In the data rows, the value 128 means zero.
Here are some points, each followed by its number:
[143  95 119 132 127  91  90  87  97 153 138 136 103 100 109 117 103 103
  93  77 129 109 160 128] 0
[111  52 173 109 169  55 133  42  80 159 123  97 110 117 134 202 128  39
 153  74  65 162 164 135] 1
[129 136 131 183 100 154  83 104 221 111 211 142 161 119 134 102 169 180
 211 172  76 134  23 147] 2
[115 211 114 190 138 161 136 135 164 104  88 134 145  97 140 114 118 166
 102 163 157 138 145 136] 3
[ 78  66 124 119 115 115 110  98 117 137 168 132 117 109  95 118 149  79
 135  99 126 106 109 127] 4
[ 83 103 132 145 142 175  70 173 156 138  87 139 111 150  82 135 152 130
 104 155 137 147 116 102] 5
[193 181  62 125  70 129 167 134  95 108 178 196 109 123 166 173 134 200
 182 187  48 134  86 115] 6
[140 133 161 132 155 127 111 108 160 119 101  94 103 124 102 123 119  85
 134 122 129 146 135 165] 7
[143 149  69 134 135 121  95 144 149 137 172 153 141 130 118  94 157 152
 119 135 123  94 104 117] 8
[ 98 130 130 112 130 124 153 114 125 119 138 113 134 118 158 124 113 118
 115 116 161 147 147 144] 9
[ 76  53 129 142 109  75 153  98  75 173 139 146 159 134 131 160 124 116
 108  87 102  97 150  69] 10
[163 157 160 136 148 135 174 103 201 110 124  75 132 146 157 144 147 114
 171 137  89 171 101 155] 11
[197  73  75 116 138 108  76  71 104 138 167 173 100 134  71  75 166 164
 120  82  84  79  86 155] 12
[117 191 121 179 143 164 122 121 162 102  95 133 147  99 136 102 127 152
 102 150 154 127 146 133] 13
[119 180 149 131 118 128 154 140 128 118 126 116 148 103 177 158  95 136
 141 148 131 173 136 103] 14
[146 146 121 160 138 139  83 145 158 132 157 153 159 104 134 114 146 188
 186 169  93 105  91  99] 15
[110 164 119  82 116 145 155 150 150 119 170 121 127 117 155 124 142  85
 109  92 167 183  93 166] 16
[105 137 136 158  97 133 142 139 141 122  91 117 138 146 122 126 129 165
 151 160 125  89 161  96] 17
[120 100 157  90 123 130 138 105 144 121 179 124 151 135 165 178 139  97
 163  99  65 165  65 139] 18
[135 200 101 147 128 203  96 161 173 112 163 162 133 125 115  40 124 161
 110 155 174 108 113 146] 19
[108 128 121 179 128 214  74 129 250 115 185 155 166 132  85  80 194 166
 194 162 110  98   5 147] 20
[165 120 109 130 141  96 156 134 112 160  71 127 119 105 148 194  82 120
  87 107 132 168 170 115] 21
[193 182 109 147 140 118 146 117 137 121  98 115 105 126 147 127 110 144
 132 147 120 140 152 160] 22
[146 102 129 132 142 100 104  71 113 146 139 132 115  94 125 116 102 106
 104  65 130 120 163 136] 23
[118  84 123  50 135 117 135 194  94 148  82 113 136 157 118 146 110  58
  98 111 119 180 164 130] 24
[101 150 138 148 133 159  75 218 125 151  96 161 136 127 102 100 121 165
 102 169 187  98 124  87] 25
[ 75 179 173 134 132 136 117 205 120 123  64 116 129 125 102 174  94 141
 141 179 146 119 157 110] 26
[154 136 157 135 155 126 108  93 161 114 104  95  99 125  91 110 124  80
 144 131 127 136 138 174] 27
New points follow, each followed by the numbers of its three nearest points above, smallest number first.
[119 143 126 155  89 141 141 134 141 118 106 118 127 148 114 108 132 160
 157 158 120  91 149 112] >> 13 17 22
[109 146  90 107  88  97 186 173  24 156 100 165 118 139 160 183  88 178
  61 149 175 108 194  44] >> 10 17 21
[165 165 116 158  96 144 185  84 124 107 118 114 109 124 144 122 111 154
 135 135 125 116 122 159] >> 9 13 22
[136 176 155 136 129 154 115 156 200  98 137 141 135 115 132 135 146 141
 191 157  94 181  87 168] >> 11 14 15
[104 129 127  78 112 112 150 119  81 137 155 124 123 122 139 119 122 112
  82  71 173 125 149 118] >> 0 9 23
[ 78  77 132 118 117 120 107 112 125 139 169 133 123 111 100 123 153  89
 146 120 121 120 104 124] >> 0 4 9
[ 79 168 154 134 134 130 122 178  99 128  72 123 126 115 107 171  98 152
 125 167 154 112 173 103] >> 17 25 26
[114 109 117  91 124 108 179  93  96 122 155 112 140 116 182 148 109 109
 119  95 141 166 157 144] >> 9 14 23
[100 133 135 125 123 120 162 185  95 187  82 125 135 131 158 242  73 129
  85 142 148 173 171  61] >> 14 21 26
[ 93 101 123 130 134 182  86 172 143 135  89 137 101 162  73 122 154 127
  87 152 149 139 115 101] >> 5 17 25
[112 170 119  96 117 135 164 142 140 124 159 115 113 105 168 133 125 106
 105  90 175 186 122 155] >> 9 14 16
[117 154 129 165  95 135 143 134 148 118  97 116 127 149 115 109 127 166
 151 163 121  84 154 107] >> 3 13 17
[118  88  96  82  98 149 111 126  59 125 190 170  78 112 120 171 167 116
 174 131 117  97  85 126] >> 4 8 18
[ 80  95 139 106 134 147 174 196 105 137  63 100 140 172 113 142  89  81
  70 138 188 138 193 115] >> 9 24 26
[175 168 134  99 124 135 196 114 182 100 165  90 147 150 190 106 158 127
 153 120 105 157  84 166] >> 11 16 18
[190 167 106  72 167 154 123 158  91 133 123 136 115 112 160 127 125 128
 128 126 140 131 145 134] >> 9 14 22
[108 137 135 152 133 151  86 205 116 147  84 160 130 137  89 101 120 169
 103 175 177  90 150  85] >> 5 17 25
[ 75  46 135 138 114  63 162 103  64 174 125 129 153 135 126 166 119 108
 112  83 100 100 166  72] >> 0 4 10
[105 133 121 110 121 123 162 109 111 117 155 118 143 110 167 138 108 126
 126 121 142 155 148 138] >> 9 14 16
[211 163 127 107 144 146 187  93 208  95 139 105 129 143 158 121 176 112
 199 148  61 160  53 177] >> 11 18 22
[211 111  98 102 136 136 144  62 147 115 198 143 100 113 159 129 178 117
 214 105  31 155  41 159] >> 2 11 18
[104 141 135 158 142 149  72 198 121 143  82 155 130 134  79 106 118 173
 107 186 172  85 144  96] >> 5 25 26
[190 176  66 112  74 134 171 136  81 116 175 191 111 119 175 181 137 183
 189 182  50 120  92 114] >> 6 15 22
[137 145 136 186 101 151  76 107 216 101 205 141 148 124 114  95 183 175
 216 188  74 110  26 151] >> 2 15 20
[107  83 126  48 143 117 116 206  80 151  65 107 143 156 106 144 105  58
  85 114 128 174 181 125] >> 9 21 24
[110 150 130 165 136 150  61 219 128 143  75 162 126 133  66  88 115 168
  97 189 172  81 149  80] >> 5 25 26
[135 138  68 119 130 125  85 152 137 142 177 153 139 131 119  92 161 147
 114 118 139 100 107 118] >> 8 15 19
[169 125 106  80  66  86 197  92  59  99 163 130 101 154 141 165 144 127
 180 150  56 112 118 132] >> 6 18 22
[149  63 143  77 125  89 202  63  78 132 137 106 109 146 149 198 124  76
 157  78  87 154 125 137] >> 1 10 18
[145  75 121 181 133 100  83  69 161 141 148 157 115 134  87  68 167 147
 118  82 121  84 101 129] >> 4 8 12
[107  96 155 101 121 100 178 164  86 152  79 101 106 173 116 134 105  93
  61  88 180 125 170 100] >> 9 21 24
[101  52 176 100 167  75 116  70  89 153 136 101 116 111 124 205 138  37
 171  96  62 150 142 124] >> 1 4 18
